First come named turns, each shown by rows before and after it. For each pair of rows after them, which turns, in which order, take the first row to the second? The first pair is done for you.
z_577 (before |-> after):
[  8  -6   3  -7 -23  -6  -5  17 -21   4  -4 -18 -13  -5] |-> [  5   0  10  10   7  24   1  19 -14  -7   4 -19 -12   0]
[ 17   1 -16  -6 -41 -47   6  18 -34  20  21 -14   0  16] |-> [  4   1   8  37  26  27   2  43 -31  33   4  -5  -1  21]
[ -2  -5  -3  -8  -7  -9  -5  -8   7   7 -22   8   6  -1] |-> [ -4   1   1   5  17  13   2  -8  14  -6 -14   4   6   4]
[ -3 -11  -5 -13 -24 -20 -12  19 -10  16 -12   6  -7 -23] |-> [ -9   1   5  13  30  32   3  18   5 -11   6   2  -7 -10]
z_862 (before |-> after):
[  1  11 -14 -32 -33 -16 -15   8  -3 -24  36 -10  -2  -9] |-> [ -5  12  -1 -12 -17  11 -15  39 -11 -14  35 -24  -7 -15]
[ -6  17  14   6 -33 -10   2  25 -21   4   2 -30 -12  -5] |-> [  0  19   2  -9 -38 -27   8  -9  -8 -16  12 -21  -9   4]
[-6  9 -9  3  1  8 -4  3 -1 13 -4  0  9 -3] |-> [ -4  11 -13  -3  -3   0  -3 -10   3   6  -1   3   9   1]
z_795 (before |-> after):
[-10  -2  -7   4 -21  -2 -11  23 -13  22  -7  -4  -2 -17] |-> [ -6  10 -17  -3 -24  -8   3   5  -2 -13  25 -15  -1 -11]
[-3 -4  7 11 10 16 -7  3  7  9 -1  0 -4  1] |-> [  1  -1  -1   2   5   3   0 -15  15  -8  12   0  -2   4]
[ -3 -10  12  -9 -33 -19 -10  14 -20  24 -14 -12   1 -16] |-> [ -1   5   6  -5 -27 -12   7  17 -14 -11  24 -36  -2 -11]
Now pairs of rows:
Between the rows of a pair lie two turns.
[ 11  20   9  13  19  24  18   0  10 -36  17 -32  -2  30] |-> [  7   9  18  18  40  38   7 -14  15 -15 -13  -5   2  35] : z_795, z_862
[  0   2 -14 -18 -13 -20  -2   1   9  -9  28 -14  -5  -6] |-> [ -1  -3 -11 -18 -21 -23 -10  11   3   8  14 -12  -5 -12] : z_862, z_862
[  0  -5   5  -4 -24 -14 -12  39 -15  31 -18 -10  -5 -14] |-> [ -3 -13  10  -1  -2  -1 -19  15  -5  39 -39  15  -2  -7] : z_862, z_577
[  3   5  -4 -22 -44 -43   3   0  -3   3  14 -10  -2  -4] |-> [  1  12  -1 -13 -39 -31  11  15  -3  -9  30 -25  -4  -6] : z_795, z_795
[ 16  18 -18 -21  -1 -18   4 -32   3 -12  16   1   6   2] |-> [ 10  20  -6   0  34  18   6 -22   5 -15  13   2   6   6] : z_577, z_577
[  1   5 -14 -13  -4 -19   8 -25   6 -16  15   1  -2  10] |-> [ -4   5  -5   7  27  14   9 -17   9 -17  11   3  -3  12] : z_577, z_577
[ -9  -9   1  13  19  42  -9 -30  30 -11   7  32  15  17] |-> [ -6 -19  -4  -2   0  18 -17 -41  28   1  -8  45  18  15] : z_862, z_862
[  4   7  -4  -5 -16  -3   5  12  -9  -9  11 -20  -7   2] |-> [  4   3  -8 -16 -20 -15   0 -14  -2  -7   1  -3  -4   7] : z_577, z_862
[ -2 -10  26  17  32  14   2   3   8  25 -31   6  -6 -10] |-> [ -1  -1  25  19  11   7   8  37  -3  20 -12 -24 -11 -19] : z_577, z_862
[ -1  -1  11  -6 -47 -26  12  31 -31  38  -3 -16  -5 -26] |-> [ -1 -12   6 -20 -43 -37   4 -16 -18  41 -27  18   1 -16] : z_577, z_862
[ -1  16 -13  -9   1 -10  11 -33  15 -28  50   8  -7  28] |-> [ -7  20   2  14  -1  11   9  40  -9  -3  50 -28 -16   9] : z_577, z_795
[ -1   4  -7 -11  -3 -26  -8 -16  -5  15  -1  20   8  15] |-> [  0  14 -10  -8  -2 -22   3 -16   0  -9  24   8   7  17] : z_795, z_795
[  4   5   8  14   3  24 -10  19  -3  18 -21  -1  -1  -8] |-> [  8   4   0  -4 -30 -10 -13  13  -5  19 -19  -3   0 -12] : z_577, z_577
[ -8 -15 -15 -22   1 -15 -12 -14   3   9  -6  25   1   2] |-> [ -7  -9 -18 -22   6 -11  -3 -23   9  -9   7  20   1   6] : z_577, z_577
[ -4   4   4   0   6  15  12   4   3  -7  14 -15   2 -12] |-> [ -2   5  -2 -10  -8  -2  11   0   2  -8  16 -17   2 -14] : z_577, z_862
[-21  12  -6 -19 -26 -45   1   8 -15  -3  -4   4  -3 -27] |-> [-24   4  -3 -19  -1 -32  -5 -24  -5   4 -26  34   2 -16] : z_577, z_862
[ 11  29 -10 -14 -27 -15  20  -5  -9  -1  18 -25 -33 -17] |-> [  8  34  -6   4   6  17  26  -3  -2 -13  24 -25 -34 -11] : z_577, z_577
[  5  -4  -4 -11 -20 -27   1   1  -2   9  -4   3   2   3] |-> [  3  -3  -1  -5 -21 -20  -2  17  -9  17  -4  -2   1   0] : z_862, z_577
[ 23  24 -12   7   1   3  -7 -11   5   5   7 -15  -2  20] |-> [ 23  23 -11   8  -5   0 -10   2  -2  13   4 -22  -4  15] : z_577, z_795
[  0  -8 -17   7   5  -1   1  21  -7  -9 -10 -16 -23   8] |-> [  0  -6 -21   4   6  -2   5  11  -1 -20  -2 -14 -20  13] : z_862, z_862
[ -8  -2  13  19  21  15  -7   4  -8  11 -22   0 -21  -5] |-> [ -6   3  10  16   1   4  -2  24 -17   7  -7 -19 -22 -11] : z_577, z_862
[  5  13   7   3  -9   6  -7  24 -10 -18  14 -18  -5  -7] |-> [  4  11  10   8  -4  12 -10  27 -11 -11   7 -16  -5  -8] : z_577, z_577
[ -2  -8  -9 -39 -47 -56   1   1   2   6   3 -10   0  -6] |-> [  0   5 -15 -35 -32 -46  16 -14  14 -27  32 -16   1   4] : z_795, z_862
[ -9   8  11  10  25  14 -10  -6  10   7 -13   6  14  14] |-> [ -1   9  -2 -13 -14 -28 -10 -16   6   4  -5   2  13  10] : z_795, z_577
[ -4   8   6  17 -12  -5   0  14 -17  -2   2 -10 -12  16] |-> [ -4  11   3  15 -10  -5   3   5 -11 -13  10 -10 -11  19] : z_862, z_862
[ -6   3  42  10  37  26  25  -8  -9  14 -42  38  26   0] |-> [  7   5  15 -33 -41 -53  30 -19 -18  -2 -17  18  25  -8] : z_795, z_577
[ 19  -3  10   1 -20 -15  -3  22 -16  40 -29  17  -3 -20] |-> [ 15  10  18  25  13  27  12  43 -12  18  -2  -3  -7 -17] : z_862, z_862
[ 10  11 -14  -4  -5  -2  21  -9  14 -18  49   3   7 -10] |-> [  4   4  -2  12  30  30  14 -16  19  -2  24  25   8  -4] : z_795, z_577
[ 14  -8 -10 -18 -21 -29  -6 -33   6 -10 -10   3   0  13] |-> [ 10   0  -8  -5   9   0   5 -37  15 -32   7   0  -1  21] : z_577, z_577
[ -2  10  24  -1  -6  24  -3  49 -11  -2  26 -38  -1 -18] |-> [  1  18   9 -12  -2  12   9   8   7 -40  50 -31   4  -3] : z_862, z_862
[ -9 -31  16 -20 -11  -8  -5  21 -14  43 -26   2  -6   8] |-> [  0 -22  -3 -39 -34 -38   9  -4  -4   8   9 -10  -5  14] : z_577, z_577
[ -4 -10 -11  -2  10   6  18 -21   6   0  -9  37  15  -3] |-> [ -4  -2 -10   8  20  16  24 -13   8 -16   8  25  15  -2] : z_862, z_795
[  7   4  -6 -17 -11 -19  -3 -33   0  -8   8  15   7  11] |-> [  1   3   4  -1  20  11  -1 -31   5  -5   0  23   6  16] : z_577, z_862
[ -3  -4   0  -9  -8  -7  -7  -9   1  17 -19  11   1  -9] |-> [  1   7  -3  -5 -15  -9   3  12  -4  -1  10 -17  -2 -14] : z_795, z_577
[  7   4 -19 -20  -6 -23   6 -54  13 -12  -7  27  10  16] |-> [ -1   5  -3  12  42  28   6 -37  17 -10 -13  27   8  21] : z_577, z_862
[ -3  -6   7  12  15  25  -2   3   0  17 -16   9  -1   2] |-> [  4  -8  -7 -13 -26 -18  -2  -9  -1  13  -8   4   0  -3] : z_795, z_577
[ -5 -13  27  16   8  40 -22  52 -12  10 -21 -14  18   3] |-> [ -3   4  12  16  27  48   0  14  11 -45  20 -16  22  21] : z_862, z_862
[  5  15  16  19  23   0   5   0  -4  -3  22 -16 -18   8] |-> [  9  13   8   4  11 -21   5 -26   2 -12  23  -6 -17  14] : z_862, z_862
[ 11  -4  -5  -7  -1  -5   1 -12  -1 -11   0  -3   1   1] |-> [  9  -3  -1  -1  11   7   3  -9   0 -12   1  -2   0   3] : z_577, z_577
[ -9   7  -1  14  -8  13  13  19 -11 -21  17 -18   6  -3] |-> [-11   2   6  18  -3  21   6  28 -15  -7   3 -14   5  -6] : z_577, z_577
[ 14   4   1   5   1  14  22   7  -1  -7  36 -11   4   8] |-> [11 -3 10 15 10 29 14 22 -7 15 16 -4  4  4] : z_577, z_577
[-3 -5 13 21 25 27  3  4  2  5 -7  3 -4 -6] |-> [  0 -13  11   7  -6   0  -7   7  -6  28 -24   7  -3 -12] : z_577, z_577
[ 10  -5 -14 -22 -11 -19  12   6   5  19  21  10 -11  -4] |-> [ 10  -1 -14 -16  -7 -14  17  14   4  11  30   1 -12  -4] : z_795, z_795
[  3  15   3  19  28  19   8 -10  11 -25  26  -5  -6   9] |-> [ -3   0  16  27  29  28 -10  13  -3  18 -13   6  -8  -1] : z_577, z_577
[-24   5   5  21  28  53   2  19 -27  28 -42  17 -11  20] |-> [-18  -7  -6  -8 -13   4 -11  -1 -33  47 -62  33  -8  17] : z_577, z_795
[  5  -5  -4 -15  26   8   0 -38  19 -27  17  20   4  18] |-> [  9   5 -10 -19  -1  -7  10  -9   9 -39  45 -14  -1   9] : z_862, z_577
[  2  -5   4   3  25   1  -2 -37  14 -13  -1  24   4  11] |-> [  7   5  -6  -7  -2 -20   8 -25   9 -32  28   0   0   6] : z_862, z_577
[ -8  14  16  -3  10  28 -12   6  16  -5  -8  -3   2  -9] |-> [ -8   9  17  -7   6  21 -16  -1  15   4 -19   6   4 -11] : z_795, z_795
[ -5   7  -1  -6 -20 -13  -2  10 -15   5  18 -19  -4 -12] |-> [ -9   0  10   7  -3   7 -10  20 -16  22  -1 -10  -5 -13] : z_862, z_577
[ -7   1  -2  -2  13  12  -4 -22  10  12   2  29   5  -2] |-> [ -2   8 -13 -15 -17 -15   4 -15   5  -3  26   8   3  -7] : z_795, z_577
[ -7   0  14  12   1  20 -11  -5 -24  15 -14 -19  23  -7] |-> [ -7   7  11  15  12  28  -2 -14 -14  -6   1 -22  24   0] : z_862, z_862
[ -5 -10   5  -4  -7   0   1  -5   4   9 -18  24   6  10] |-> [ -7  -6  10   8   6  19   5  11   4   9 -13  17   5   8] : z_577, z_862
[ -3  18   6   9  -6  13 -13  75 -18   1   7 -14  -9 -10] |-> [ -4   0   6  -7 -20  -7 -31  52 -19  33 -33  18  -5 -11] : z_795, z_795
[  2   5  -9   5   1  10  11   3   8   4   7 -21  -2   3] |-> [  3   4 -14  -1  -8  -3  10  -4   9   4   6 -19  -1   2] : z_577, z_862
[ 23  17  -9 -17 -30  -9  -6 -23  16 -15   5  18  45  11] |-> [ 17  15   0   0   2  22  -7 -26  22 -10  -6  31  46  16] : z_577, z_862
[  4  -8  -7   4 -13 -10 -23  17 -12  12 -15   5   1   8] |-> [  7  -1 -17  -3 -21 -23 -14   3  -5 -10   5  -3   1  12] : z_577, z_577
[ -6  11   7  10  37  24  -9 -29  36  -7  -6  27   8  13] |-> [ -7  24  14  25  34  38  -1  23  22 -13  16 -11   1   1] : z_577, z_862
[ 10 -20 -25 -52 -22 -41 -10 -56  12  -1 -24  17   9  14] |-> [ 13  -6 -25 -49 -55 -53  -1   1 -10  -9  11 -32   0  -3] : z_862, z_577
[ 10  -8   2  -7  -7  10  34 -30  -3 -25  26 -13 -23 -20] |-> [ 11 -11  -1 -15 -24  -6  29 -30  -7 -16  21 -12 -23 -25] : z_862, z_795
[-6 -2  1 16 14  8 -1  2 -4  7 -5  1  6  3] |-> [ -5  -4  -1  10  11   1  -4  -7  -2  10 -11   9   7   4] : z_795, z_795
[ -5   3 -10   8   8   2  -7 -29   5  -2 -12  20  20  11] |-> [ -5  10 -10  14  17  15   1 -22   5 -16   3   8  18  12] : z_862, z_795
[-19  -2  14  -1  11   2   1  -5   3  10 -21  20  -8   2] |-> [-19   5  17   8  13  10   3  17  -1   7 -11   2 -12  -2] : z_577, z_862
[  7  -8  14   8  19  42 -26 -20 -11  17  -4   6   3  15] |-> [  7   3  12  12  19  47 -17  -5 -13   0  21 -16   0  15] : z_862, z_795
[  5 -21  -9 -22  21  15  14  -7   5  20 -10   3  13  -8] |-> [  6 -22 -10 -24   8   5  12   4  -1  28 -12  -5  12 -13] : z_795, z_862
[ 16  -7   1 -15 -11 -10  -5  11  11 -12   5 -16  -7 -12] |-> [ 15 -13   3 -19 -13 -14  -9   4  13  -1  -9  -5  -5 -11] : z_862, z_795
[ -3 -19   4 -17  -2 -18  -6 -42  22  14 -38  44   0   3] |-> [  4  11  -7 -15 -36 -31  22  11  10 -34  39 -29 -11  -8] : z_795, z_577
[ -5   3  -7   5  16   0  12 -24   8 -12   2   9  12   7] |-> [ -7  -4  -2   4  14  -1   1 -21   4   6 -15  18  13   3] : z_795, z_862
[ -4  -6   7  -8  -3 -16  22  22  -3  19  11 -16 -12   4] |-> [ -9 -11  15   2  17   3  19  17  -1  29  -3  -4 -11   7] : z_795, z_577
[  0 -25  15 -15 -41 -25  -8 -26  14  -5 -32  31  -1 -12] |-> [ -7 -25  33  10 -26   7 -14  28  -2  20 -41  14  -8 -24] : z_862, z_862
[ -8  -3   7  12   3  15  -3  23  -6  19 -14  -3  -3  -4] |-> [ -5  -1   1   4 -16  -3  -3  28 -12  17  -9 -12  -4  -6] : z_577, z_862
[ 11  -1  25  18   0  17  -8  27  11  35 -38 -20 -38 -14] |-> [ 12  16  19  28  27  39  11  11  27  -9   0 -29 -36   0] : z_862, z_862
[-13  10  11  14  -7  -2  15  45  -8   1  26 -36  -3  -6] |-> [-10  -1   9  -3 -32 -30   4  38 -14  23   5 -23  -1 -11] : z_862, z_795
[ -6  -6  -1   3  10  12  -1  -1  -6  13 -20   6   3  -2] |-> [ -5  -7  -3  -1   7   9  -2  -6  -5  14 -21   9   4  -2] : z_577, z_795
[ -9  10 -11  -1 -16  -3  11  49   3  15   3 -11   2  -4] |-> [ -8  11 -16  -4 -20 -10  15  42   8   4  14 -14   2  -2] : z_577, z_577
[ -8   0  14  12  17  -2  11   7 -11  16  -6  24  -7   6] |-> [-8  3 13 15 22  3 16  2 -6  5  4 21 -6 10] : z_862, z_862
[ 17   3  15  18  19  42   7  24   9  20 -26   0  -4  -1] |-> [ 22  -8   4  -9 -19  -4  -2   4   4  36 -46  17  -1  -6] : z_577, z_795
[-30 -14  -7   4  -4  17   8  16  18  -4  12  -9 -27   1] |-> [-30 -19  -5   4  -5  15   0  19  16  13  -5   0 -26   0] : z_795, z_795
[ -2  17  -1   2 -13 -18  -8  16 -18   1  16 -30  -4   2] |-> [ -1  14  -9  -9 -11 -28  -7 -23  -5 -12  15 -11   1  11] : z_577, z_795
[  5  14  -4   0  23   5   7 -37  16 -16  13   7  17  20] |-> [  6  23  -9  -3   3  -7  15 -12   7 -24  34 -18  13  13] : z_862, z_577
[-10 -13  22  23  46   4 -25   3   2  41 -27   1  -3  -7] |-> [ -7 -12  19  17  14 -20 -24  29 -12  49 -21 -20  -8 -19] : z_795, z_862
[ 15   7  17 -20   3  14   1 -17   2 -23  -8 -13   3   6] |-> [ 14   8  22 -11   8  22   2  -4   0 -20  -8 -19   1   4] : z_795, z_795
[ -2 -13  17   2  -3   4  -9  20 -22  26 -19   6  -2 -15] |-> [ -1 -17  11  -4   5  -1 -12 -14 -10  20 -25  26   1  -5] : z_862, z_577
[ -2  -6   3  12  22  19   0  -9  11   2 -13  14   5  -2] |-> [ -2 -12   3   2   1   0  -7  -6   4  18 -25  18   5  -7] : z_577, z_577
[-13   9  18  10 -19   2  32  51 -28 -25  13 -57 -17   1] |-> [ -9  14   1  -4 -21 -13  43  10 -11 -56  32 -50 -12  14] : z_862, z_862
[-34 -32 -19 -21 -24  -9   9 -15 -11  -1  -1  -4  -8  -2] |-> [-34 -24 -20 -13  -7   6  18 -21  -3 -20  15  -8  -7   6] : z_577, z_577
[ 12 -20   9  24  15  13  10  10 -16  16  39 -10  -7  -8] |-> [ 11 -27  12  20   5   1   3  16 -24  32  26  -8  -7 -13] : z_577, z_577
[-2 14 11  8 31 22  8 -9 18 -4  7  8  8 -2] |-> [  0  21  10   9  17  14  12  18   8  -9  25 -16   3  -8] : z_577, z_862
[  9  10 -10  -4  11   4   4 -10   1  -1 -13  11   5 -16] |-> [ 10  13 -14  -9   0  -6   7  -5   0  -7  -2   2   3 -16] : z_795, z_577
[ -3  16  13  34  19  26   4   1   1   0 -16   5  10 -11] |-> [  4   7  -1   5 -23 -24  -2 -26   0   7 -26  19  14 -14] : z_795, z_577
[  2 -16   4 -11  16   6 -26 -39   0  17 -38  22   9  -8] |-> [ -4  -8  17  15  39  42 -19   2  -7  17 -26  -1   4 -12] : z_577, z_862
[-17  19   0  15   4   6  31  -5  14 -18   8  -1  -7  -1] |-> [-14  20  -4   8 -13 -10  30   2   8 -16  11  -9  -7  -5] : z_862, z_795
[-21   0 -23   7   6 -43   2   4   8 -28  61 -10  -2  -9] |-> [-28   1  -6  34  48   4   0  18   9 -18  50  -5  -2  -7] : z_577, z_577
[-13   6   7   5   7  22   8   2  -2 -14  21 -16  -2   9] |-> [-10  -2   5  -9 -27  -8  -2  13 -14   8   6 -17  -4  -4] : z_577, z_795
[ -6  19 -17 -26 -35 -28  31 -25  -3  -7  14  34   4 -16] |-> [-13  14  -7 -10   7   7  26 -42   8  -2  -6  58   8  -5] : z_577, z_862
[-4  4 21 31 26 40  8 36 -1  9  6 -8 -8  1] |-> [  4 -15   8 -11 -38 -32 -10  10 -10  37 -25  14  -6  -7] : z_577, z_795
[ 11   0  -2  -8 -24 -31   6   4  -1   7   8 -10 -19  -8] |-> [ 10   9  -4   2  -2 -11  17  -3   8 -18  30 -16 -18   0] : z_577, z_577
[ -5 -16  -1  -5  22  14 -24 -25  14  10 -36  33   4  14] |-> [-10 -11  10  15  35  40 -22  15   4  16 -30  13   0   6] : z_577, z_795
[ -1  17 -11  28  18  20  29 -10  13 -42  40 -16  -3   0] |-> [  5   5 -26  -6 -19 -32  19 -53  14 -31  19   9   3   3] : z_862, z_862
